rotation steps, each row followed by its count of steps
The counts run from 0 to 150.
[ 73 161 143 143 148 124 124 130 125 163 169 165 149 113 111 127 162 158
 109 142 122 142 115 117  99 128  76 125  96 163 141 140  90  77 121  80
 102 143 114 111  99 152 134 154] -> 80
[ 66 138 119 105 146 139 141  76 152  91 124 118 111 182 131 152 147  95
 124 151 108 111 167 145 144 141  88 159 136 126 147 161 179 148 120 152
 173 106 161 134 133 136 110 134] -> 72
[ 91 180 106 142 138  94 129  76 128 105 144 103 138 156 155 163 119 155
  92 132 115 134 129 122 124 197  90 138 137 146 149 143 142  91  99 129
 159 144 164  98 139 143 120 160] -> 34
[ 72 144 118 124 122  88 137 113 128 127 151 126 142 117 157 104 133 180
 104 121 154 170 116 135 137 186  91 110 121 138 136 186 104 132  92  83
 135 136 170  97 114 146 134 155] -> 38
[ 71 129 132 129 136  98 138  92 134 142 145 154 147 133 130  90 164 169
 124 132 177 145 117 149 112 172  67  85 117 146 163 171 106 147 119  75
 134 136 150 113 113 151 129 165] -> 39
[133 108 122 150 131 142 131 140 111  87 177 142  65 120 125 153 165 105
 129  92  85 151  87 112 143 150 132  97 126 109 107 177 126 172 118 140
 133  84 136 135 105 115  82 101] -> 88
[ 83 181 119 169 134 153 163 128  94  84 126 124 149 111 123 143 134 178
  65 158 102 166  95 110  85 118 102 114 153  94 130 119 150 144 126 134
 152 121 124  98 150 119 131 133] -> 149
[110 152 143 174 155 145  88 121 156 145 130 103 105 113 137 117 119 151
 114 115 131  82 118 141 114 116  87 155  77 173  85 105 132 104 129  97
 149 149  80 111 148 149 105 163] -> 100
[ 76 142 161 128 127 104 110 140 161 157 147 154 153 130 109 114 145 155
  98 144 115 139 146 128 139 129  95 155 126 149 116 118 134  95  84  77
 105  94 138 110  86 173 175 166] -> 78
[125 126 114 150  98  94 146 109  96 131 146  79  92  97 170 122 138 160
  79 128 140  87 131 131 113 160  89 109 133 163 122 101 146 128 125  82
 120 136  84  90 149 130  77 127] -> 16
[126 102  95 133  87 136 125  92 115 101 152 129  68 120 161 188 153  88
 106 121  72 128 158 120 129 151 116 126 177 168 114 142 144 100 101 128
 153 130 125 117 139 126  87 122] -> 52
[119 156 131 145 164 191 117 101  77  92 144 102 125 114 107 121 140 154
 125 170 131 156  96 134  93 135 143 132  97 106 108 134 144 147 104 161
 145 101  93 139 170  75 114 128] -> 66
[112 107 118 155 142 115 129 129 157 147 152 150  97 124 122 142 173 141
 114 113 148 102 108 179  91 191  87  93 105 173 129 135  96  62 105 116
 122 124 150 151 133 147 100 149] -> 122
[ 85 106 126 132 139 149 125 110 182 110  97 122  98 102 150 128 143 129
 130 123 144 100 133 168 115 138 105 140 100 179  68 142 129 112 123 116
 180 174 131 142 184 115 116 163] -> 141
[135 112 116 146 104 139 148 126 110  96 168 112  67 150 134 155 194 101
 168 121 119 103 151 130 130 132 116  95 164 103 120 146 156 186 102 134
 152  87 124 141 116 111  83  90] -> 90
[103 181 124 167 163 164  99  84 139  79 126 113 139 158 127 162 144 120
 112 156  87 125 136 126 104 138  97 154 159 130 129 100 179 101 114 174
 178 129 125 125 162 128 131 133] -> 30
[145 113 126 140 111 139 123 104 125 101 151 130  73 110 155 193 148  90
 100  99  39 144 138  88 145 140 131 142 159 158 103 141 136 123 103 151
 155 129 138 116 133 126  92 114] -> 51
[ 96 137 133 154 127 146 154 136 142 108  81 153 125 113  93 126 120 161
  53 142 119 138  89 145  86  93 129 134 161 116 109 110 159 153 120 113
 154  70 139 133 159 143 159 144] -> 147
[113 171 136 154 154 138  98  67 152 103 107 132 123 165 121 159 127 121
  77 141  84 111 124 131 106 138 102 169 149 145 146 101 182  95 113 161
 171 101 140 128 146 142 126 142] -> 31
[ 91 129 118 150 147 158 173 144 109  68 141 114  98 122 127 119 106 178
 100 138 140 148  92 169 121 138 139 110 103  96 117 145 141 172  92 136
 141  88 157 128 171 102 117 133] -> 107
[159 146 156 144 126 131  89  77 111 135 134 122 114 118 145  94 150 103
 120 100  92 129 125  79 163 107  98 135 164 149 105 130 172 194 127 122
 162 124  92 107 106 122 111  98] -> 133
[150 131 156 135 121 141  86  73  76 126 160 129  97 121 149  86 135  95
  99 112  96 146 127  94 166 116 124 139 157 171 110 120 161 163 104 111
 144 137  94  91 123 104 104  84] -> 134
[ 92 156 117 159 126 147 156 139 114  89 117 137 142 112 104 131 118 179
  52 153  98 158  94 119  95 108 125 123 170 106 113  97 148 151 105 122
 142  87 133 114 147 127 165 145] -> 148
[101 137 120 162 109 152  89 117 112 133 182 117 110 121 149 105 123 132
 105 134 138 105 153 146 147  88 128 154 130 175  87  97 130  82  92  71
 125 152  89  99 147 130 126 139] -> 98
[ 75 134 127 168 137 163 160 134 160 107  78 155 115 118 101 131 138 166
  79 149 127 121 102 157  68  93 103 113 144 128 126 114 158 144 139 120
 170 112 136 122 166 146 131 168] -> 146
[ 99 136 132 156 107 146  67 108 128 140 163 138 100 135 144 101 114 115
 103 114 116 117 145 127 164  76 127 167 131 173  91 112 137  92 124  64
 138 154  95 107 119 151 121 124] -> 97
[138 133 134 148 158 145 128 141  96 126 184 159 111  88 100 145 172 160
 112 123  99 152  61 119  93 153 103 101  77 139 120 158 100 113 116 114
 101 101 122 135 105 119  96 135] -> 84
[114 132 159 130 155  93  96 124 159 140 155 130 136 137 126 119 168 126
 103 123 109 114 134 162 148 188  80 151 108 186  91 101 121  62 104 116
 121 106 127 145 105 151 133 142] -> 119
[ 81 139 104 110 138 160 134  93 105  65 149  99 116 150 139 158 130 118
 114 159  95 152 144 134 143 161 142 159 120 105 119 152 157 141  68 168
 145  93 155 133 145  93 120 128] -> 70
[130 122 154 125 127 134  86  78 144 133 121  98 104 116 159 109 141  98
 135 109 117  90 152 124 155 144  90 167 111 185  86 126 139 144 120 123
 167 154  89 118 144 118  98 128] -> 137
[ 97 127 154 139 150 125 120 136 128 134 157 168 148  85 104  71 182 158
 129 118 130 178  92 131 132 135  99 100 115 143 103 165  94 161  88  95
 119 119 152 134 108 119 164 131] -> 42
[116 125 121 165 132 153 106 132 116 125 142 112  84 104 128 114  88 168
  67 126 145 115  80 161 114 133 145 148  70 167  80 114 120  82  94  94
 122 120 111 117 171 120 115 157] -> 102
[149 157 157 174 114 124 103  90 107 127 150 110 109 114 142  99 177 139
 148 125 124 113 139  90 128 109 100 110 179 136 123 111 164 202 102 126
 153 117  93  97 116 116 110  98] -> 132
[105 110 140 160 154 168 140 125 161  95 174 181  82 126 108 136 186 104
 175 113 107 157 136 153 133  90 111 107 137 149 125 168 110 127  84 148
 117 153 170 140 131 116 120 106] -> 6
[ 97 173 126 144 143 144 155  97  94 109 119 127 150 127 111 137 146 164
  65 166 107 142 103 104  72 132  82 121 150 111 168 119 169 164 151 121
 158  95  98 106 133 129 123 131] -> 150
[ 93 144 127 167 127 169 101 131  97 122 143 107 146  86 116  87 143 174
 130 158 164 125 100 135  82 113 115 111 103 122  83 111 117 144 133  94
 148 133  63 130 155 110 146 157] -> 62
[118 141 149 119 155 100 100  84 145 137 157 130 148 156 126 119 183 105
 100 142 110 110 161 158 124 156  59 146 120 197 131 101 129  46 107 113
 124 127 115 146 119 144 126 128] -> 118
